Each path is a new rotation, seen through one point. The rows after it are directions, each followed by how far the rotation turns it, in degrees a step (0 if it stays put).
Each turn is a multiple of 5 degrees from 10 to 175, or 0.
Each row of a path follows its step; steps can be skipped.
Rotation 1:
step 1: [-22  13  19  -5   5   9  -1  12   4  15 -10  13  46 -12  25  -3  -9 -15
  -7  -3   6 -13   3   5 -18  -3  21 -25 -14 -24  13 -10  32   2  -5  -9
 -18   2   3 -10  12  10 -20  28   5  13  -4   2   0 -32  23  -5]
step 2: [ -9  -8  -7   6  27   6 -27   4 -22  -2 -27  -1   9  13   2 -17  17 -12
 -18  16 -24 -14   7  13  21  14  12 -17 -20  -9  -1 -20   2 -31 -12   6
 -16  11   6  20 -16  21  -6   0   6  11 -12  10   8 -31  11 -24]
step 7: [-11  21  -2  -6  23  23  10   4 -27   8  10   2   8  -1  -3  -8  22 -17
 -24   5   4  -6  26  22   7  -5  15   4  -3  19  -7  13  18 -25   9  13
 -13  17  11  14  14   9 -25   3  -7  20   0  -8  11 -38  20 -26]
step 17: [-24 -10   9  18  21 -20 -11  24  -6   9  10  -4  41   6  23 -17  12  -3
  -8  -1 -15  -8  -4  -1   9  -2  31 -11 -15 -18 -25  14   4   2  10 -10
   6  38  -6  -5  -7  18 -11  11  -5  -8  -3  33  -4   5   0 -18]
step 23: [-18  15  19   3  20   4 -31  15 -17  12  -2  -7   0   1   8 -18  27  -6
   9   3  -3   3 -23  19   7  39   9  -1 -16 -15 -15  -9  23 -32   7  15
 -15  21   4   7  20  18  -1  -7  19  12 -11  -7   0   6  12 -23]
step 24: [-35  -5 -11 -12  15   0   6 -11 -16  33 -20 -17  32  -3   1  27  10 -23
  -2 -12   7   6 -10   0  -3  13  34   0  -2  -3  -3   3 -17 -23  21  20
 -18   3   3  12  14 -13  -1  12   1  16 -13  26  -1   2 -10 -21]
step 27: [-30  11  13  11   4  11 -12   2   6  16  -2  13  -8  11  28 -17   9  -9
   2  14  16  -7   6 -20 -22  26  10 -16 -28 -16  13 -14  13 -19  -4   8
 -27  21   1   2  20 -22 -22  14  27  10  17   3  -2 -23   2  -1]
Directions:
[-4  3 -1  6 -2  3 -8  2  4  2  1  2 -3 -9  0  2 -6 -3  3  1  7 -9  5 -4
  4 -8 -3  4  0  3  3 -1  3 -5  1 -6  1 -5  0  1 -1 -3 -3 -5  5 -6  0  3
  6 -9  5 -6]
55
[ -4   0   2   6  -5   4   8   2  -1   0   3  -1 -14   1  -2   0   0  -7
  -1  -2   1   4   0   3  -6   5   2   4   5   1   4   5   6 -12   0   4
  -3   7   3   3   3  -1   6  -4   1  -2   3   0   1   1  -4  -2]
90
[-6 -1  0 -7 -6  1  8  6  9 -1 -7  2  2  2 -2  3 -1 -4  3 -4 -1 -4  4 -5
  1  5 -1  4 -4 -2  1  1 -2  2  3 -6 -3 -6  3 -2 11  5  2 -7  2  3 -4  4
 -8  0 -2  2]
140
[-8  3  3  0 -6 -3  0 -1  4  3  1  8  2 -6  7  1 -6 -3 -3  0 -3 -1 -1  1
 -5  1 -5 -5 -2  0  1 -4 -7  3  7  1  6  8  5  0  0 -6 -3  1 -3  0  6  7
  7  2 -6  9]
135
[ -2   3   8   9  -2  -5  -7  -4   0  -4  -2   4  -4   3   3   1   5  -6
   2   1   1   1  -3   5  -3  -5  -6   7  -4  -3   2   1  -1   8  -3   5
 -14  -6   2   3   1   3  -2   2   1  -1   0   1  -5   1  -3   4]
170
[  3  -4   1   4  -5  -1   2   1   2  -5   2   3   2  -2   6   1   0  -1
   1   0   9   2  -3  -1   1   2  -1  -5  -3  -3   0   4  12   2  -7  -5
   3   3   2 -15  -8   4   4   3   2   0  -1   7  -2   2   0   2]
85
Rotation 2:
step 0: [ -3  -5   1 -10  10 -11   2  26 -15   7 -33   6   3 -12 -18  -3   1  -2
   3   4  -1  20  -2  15  -5 -20 -17  -8 -18   1  20  58  26   0 -23 -39
  21 -10   2  13  10  -4   2  -2 -32   9  14 -13 -12   4   5  12]
step 2: [ 12   0  17  -9  -8  11  -8 -19  -6   7  11  32  34  15  30  -5   7   0
  23   8  -5  -2  -2 -11  46 -27 -16  10  29   7  -6   4  -9   3  18 -11
  23  -1  20   6   9  10  -6  12 -16  14   1  -5  -6  -5  42  10]
step 6: [ -7   1   0  19 -12  47  32 -11  -1  -5   5  25   2  -2  18 -22   1  26
  -3  -4   1  -7  22   2  11  12 -17  -4  22   5  10  11 -36 -16   5 -10
 -15  15   2  27 -30  13  -5  15   2   1 -24  16  -1  27  -9  -1]
step 10: [-13  18   4   1  10  23  -4  -2  30 -18  -5  15  18  -5 -12  10 -15 -10
 -12  -4   1  47  -3  32  -2 -15  -4  -6  10 -30 -16  -8 -15 -13  24  -1
   3 -35   8   9 -29  24   0 -18   0   0 -31   2  -9   5  11   6]
step 14: [ -1  12   9  28   6  10   3 -19  16   4  -2 -39  10 -15  14  13  -9  12
  -7 -22  -9  29  19  25   9   1   1   4  -8  10   6 -39  17 -20   2   0
 -20  24  30  -3  -2   8 -27  -3   6   0 -19   1  18 -27 -20   8]
step 17: [ 34   1 -12   8   4  28  10 -21  22   8   5 -26   2  -1 -26   6  13   8
 -22 -24  28   6  -1  -7   2 -34   3  -9   9   8 -20  17  24   2  14   9
  -7  11   8  20 -11   1   2  11  -2  -1   6  16 -15  38  33  11]
step 27: [-13  -9  10 -12 -11  -6 -33  24  21  14  -6  -4 -29  -1 -32   8 -10  28
  12 -21  43 -28  -9  -7 -36  -9  -5   8  -3 -24   2  -1 -17  16  -8   3
  14  -4  -9 -16  -3  20  12 -11  -4   8  -9  -5   3 -14  15 -13]
Directions:
[-3  1 -9 -4 10 -8  2 -5  3 -2 -3  0  7 -5  1 -2 -2  8 -1  4  1  6 10  1
 -2  4  0  1  6 -1 -1  1 -3 -1  6 -2  0  4 11  3  2 -4 -1 -3 -2 -4 -6  2
  5  0  2  0]
95
[-6  6  1  4  3  2 -6 -6 -3 -2  2  8 -3 -5  3 -1 -3 -2  7  4 -2  0  0  7
  2 -2 -7  8 -9  1  4  5 -3  2  3  3 -5 -2  2  8 -1 -1 -7  6 -7  3  1 -3
 -5  4  1 -4]
10
[ 6  3 -1 -3  2  3  3 -3 -1 -3  9  7  4 -3 -4 -7  0  3  3  5 -4 -3 -5  1
 -5  3  5 -7  9  5  7 -5 -2 -2  3  5 -5  0 -9  5  2 -1  4 -4 -1 -2  1 -2
 -3  6 -6  2]
25
[  5   4   3  -5  -6  -2   2  -9   0  -3   3   3   3   1  -2  -6   4  -2
  -4  -4  -8   3   6  -1  -3  -4  -2   4  -3  -3   5   7  -8   3  -2  -5
   8   2   0 -10   2   8   3   2  -5   1   1  -1   4   2  -7   1]
10
[-8 -2  6  3  0 -3  7 -2  5  0  1  1  1 -4 -3 -4 -3  4  4 -7  8  4 -3  2
 -6 -7  6 -5  1  7 -4  7 -2  2 -3  0  5 -7  2 -3  4 -4  1  7  4 -5  0 -4
 -4  6  2 -4]
40
Rotation 3:
step 1: [ 17  10  16 -31   1  -2   5  33  -7  -2   5   3 -17   5  24 -15   8 -11
  -9   2  20  11  -9  -2 -11  -3  29 -13   1 -14   7 -30  17  -5   6   0
 -17   4 -11   6  21 -17  -4   5 -31 -21 -17 -19  -5  17  -3   2]
step 3: [ 19 -16  19  21   0  15  -6  21   3 -25   9  -4 -23  23 -17  29  11   0
   9   6   7 -12   2   9  -8  21 -21  -3  18 -10 -19 -16   2 -10 -10 -22
   7 -16   5  27  -9 -11   0   9 -21 -12 -17  -2  -3  -7  13  18]
step 8: [ 20 -14  26  -4  -1  -3  14  17 -35  -3  -4 -10 -13  -5   0  13   1   3
   0  20   6 -17 -23 -15  -2   9  31  21 -22   8  43 -12  12   6   8   2
 -19 -11   1  -4   1  12  -9  -5   1   7  14  -7  -3  18  11  11]
step 13: [  9 -16  -1  -7  -7  45 -36  16 -10 -10  16   5 -19  20   6  -5  16  -1
  25  -3 -12   5   6   0  17  -1  -2   4  31   9   4 -14  28 -10  -8   1
   1  14 -13  21  24   1  20  11   2 -13  -1  -3  -2   8  12   0]
step 18: [ 22  -4  -8   7 -25   0  15  10  -6  -7   5 -23 -15 -16   6   5  26  -4
  -9   6  15  15  -2   1 -28  -7 -12  -5 -18  -6  33  -2  16  13  12  -1
 -32 -17  16   5  -5  -2   8  10   4 -20  -1  20 -20  20  12 -22]
step 23: [ 10  10   3  11  10  -2 -10  -9 -18 -30  -8  25   3  13   9   8   7 -12
   5   4 -23   3 -27  -2  -9  20 -25  13  25  11  12  -3   4 -18 -12  11
 -15  33   6  16  14 -22  -6  15  -6 -21   3   7  -2  15  11  20]
step 25: [-28 -11 -12  -2   4  16 -27  -3 -23 -15  11 -10 -18  -6  -9  -4  27   6
  -1   7  -2   2  -6   2 -16  -4 -17   2   9  15  19 -23  14  16  -2 -18
 -30  -4  18   6 -27  13   3 -15  12  13   5  -4   5  33  -2  17]
Directions:
[ -3   6  -3   9   0  -2  -2  -3   6   1   2  -1  -1   2  -3  -2  -1   4
  -2   0   1   3  -9   6 -10   1 -11  -2   0  -1   2   8   1   5  -5   3
  -1   0   8  10  -1  -2   4  -2   2   3  -3   2   2   2   5  -7]
55
[  0   0   1   0  -6   7   0   1   1   3   0  -5   0  -7  -1   1   0   6
   3  -7  -9 -10   5   3   1   0  -8  -8  -3  -5  -3   2   0  -4  -1   0
   2 -10  -6   3   1   3   6   3  -8  -1  -3   4  -4   2  -2   0]
45
[  8  -4   9   0   0   1  -5   2   9   1   7   4   1   2  -3   1   3  -1
  -9   9  -2  -1  -6  -4   2  -3   5   4   3  -5   4   0  -5  -1   0   5
   5 -10  -4   5   1   3  -2   2  -2   0  -8  -2   2  -1  -1  -5]
140
[ -3  -5  -7   2  -3   4  -2  -3   5  -4  -2  -1  -4   7  -2   1  10   0
  -3  -2   3  -4  -1  -2   5   6  -4   2   6  -3   2   0   2 -11  -8  -1
   4   5   3  -4  -5   6  -5  -7  -1   1  -1   6  -2  -7  -4  -2]
110
[ -4   5   2  -6   1   2  -3   3  -5   6  -4   7   0  -2   2  10  -3  -4
   7   4   0  -1   3   1   1   7  -2   2   4   3  -4  -6  -1  -2  -4   5
   8   1  -1   4   4   1   0  -1   8  -1  -2   1  -2   4  -2 -14]
100
[  1   5   4   1  -3  -2   8  -7  -2  -2   4   0  -6   3   4   1   0   0
   3   5  -2  -7   2   5  -1   3   4  -9   5  -3  -3  -1  -7   0  -2   3
 -12   5   1   3  -4   8  -4   0   4  -4  -8   0   8  -1  -3   3]
160
[ -3   2   0   3  -6  -2   1   4  -9  -2   6   9   1  -5   2  -3   5   2
  -1   0   2   7   1   2   1   2   1   3  -4 -10  -4  -2  -1  -3 -12   3
   4   6   2   2   5  -1   5   4  -7   0   0  -9   4  -4  -1   4]
35
Rotation 4:
step 8: [ -2 -11   1  21   8  -8  -3   5   1   2 -18   7 -14 -35 -16 -11   6   1
  -7 -22   9  26 -13 -16  15  -6  11  -5 -33  -6   1  10 -31   5  -8   8
 -26 -27 -12 -31   8  10  12  21 -14   4  17 -17   5   8   9  26]
step 14: [ 12  -4  -8  12  12 -12   9   8   7   8  -6  -3  -4 -13  -9 -11   5  10
  11  -4  -7  19  12   3  13 -16  14   3 -11 -20 -11  11 -27  16   7  28
   0  13  20 -15   7   4  43 -44   0  -6  26  25   1  13  16  23]
step 16: [-24  12 -10  13   0  14 -17  -5   6 -17  10   8 -15   6  17 -15  21  14
  41   4  17   4 -26 -19  23 -10  24  19 -10  -8  25   7  11  -1 -22  -2
   3  24 -14  -7   2  12   9 -15 -22  20 -19   3 -13   3   6   6]
step 17: [-15  23 -10  26   0   6 -11 -22  22   7 -16  -1 -31  21  -6   6  17  35
  12   5 -13  -2   0  -2  24   0  25  -8  11   0  36 -29 -11  25   2  19
   1  -5  -3   6  16   5  -8   8  -3   1   6   9 -11 -15  18  17]
step 20: [ 15  14 -17  15  13  -3  13 -14  12   3 -25   1 -12 -28   2 -13 -18   2
 -19  18 -27  18  -1  11  34   2   2 -30 -15 -38   5  15   0  20   9 -11
  -4  10 -12 -25  -2  -6  24  -6  -4   2 -11   8 -10  -6   3 -15]
step 24: [ 19 -13  14   5  -6  -9 -12  -6   0  -8 -30  14 -18  -9   5   9   9   4
   7  -1 -11  26   1  -9   5 -25  10  29  29  -9  -7  -4 -12  -8   9   3
 -46   2 -11 -14  21  -8   2   0  -2   4  -7   1  14  -8  14  47]
step 25: [ -6   1   1   4   5  -3 -24  -7   8   5 -46  -6  -7 -31   7   6   8 -24
  14   4  13  24  -7  -3  13  -6  -3 -18 -23 -19  11  31  10   9  30  13
 -29   3   3 -16  10  -8  -1  11   3  18  10  15  -8 -10 -12  21]
Directions:
[  6  -1   0  -2  -6  -2   2   1  -1  -3  -8   4  -3  -2  -2  -6  -1   9
  -4   5  -3  -4  -3   5  -5   4   2  -4  -3  -2  -3   7   1   7  -8   1
  -4   2 -10   2  -2   1 -10   7  -2  -5   3  -2  -1   0  -3   5]
155
[  2  -3  -2   5  -1   0   6   9   3  -2   1   2  -2   3   2  -2  -3   1
   2  -1   6  -4   2   0  -7   0   2  -2  -3  -2   7  -7  -5  -5   3   8
  -1  -3   0   5  -2  -1  11   3   1 -10   1  -4  -2  -9  -9   3]
80
[ 1  1 -3 -8 -6  2 -6  4  3  0  2  3  0  0  2 -8 -5  0 -1 -2 -1  7  4  3
  1 11 -3  5  8 -3 -3  0 -1  3  1  8  7  3  8  3  2  8  1 -1  5  0  7 -6
  3  2  0 -1]
85
[ 1  2 -2  1  6 -1  1  1  2 -1 10  2  5  9 -5 -9  4  4  1 -8 -1  3  0 -4
  4 -2 -7  0 -8 -4  4  0 -2  5  0  0 -1 -1 -6  3 -4  0 -1 -2 -2 -1 -4 -8
  7 10  1  4]
55
[-1 14 -3 -1  3 -4  1 -1 -4  0 -7  3  4 -2  6 -1  4 10 -3 -2 -5  5 -1  1
 -2  2  2  3 -1 -5 -1 -2  2 -8  6 -1 -4 -6  3  4 -5  3 -3 -5 -4 -2 -7 -3
 -2 -6  0 -6]
20
[-2  2  1  1  5 -5  0  1 -3 -4  6 -9 -1  2  3  0  3 -1  3  0 -3  3  2 -5
 -1  8  0  3  5  9  4 -4  0  8 -8  1 -5  1 -5  5  9 -3 -5 -3  4 -4 -1 -4
 -7 -7  2 -4]
65
[-10   3   6  -4   4   8  -1 -10   2  -4   5   9   1  -2   2  -2  -1   5
  -1  -4   2   5  -4   1  -2  -2  -3  -7   1   1   1  -1  -4   5  -2  -1
   1  -3   6  -3   0  -3   2  12  -1   0   1  -3  -7  -4   0   2]
40
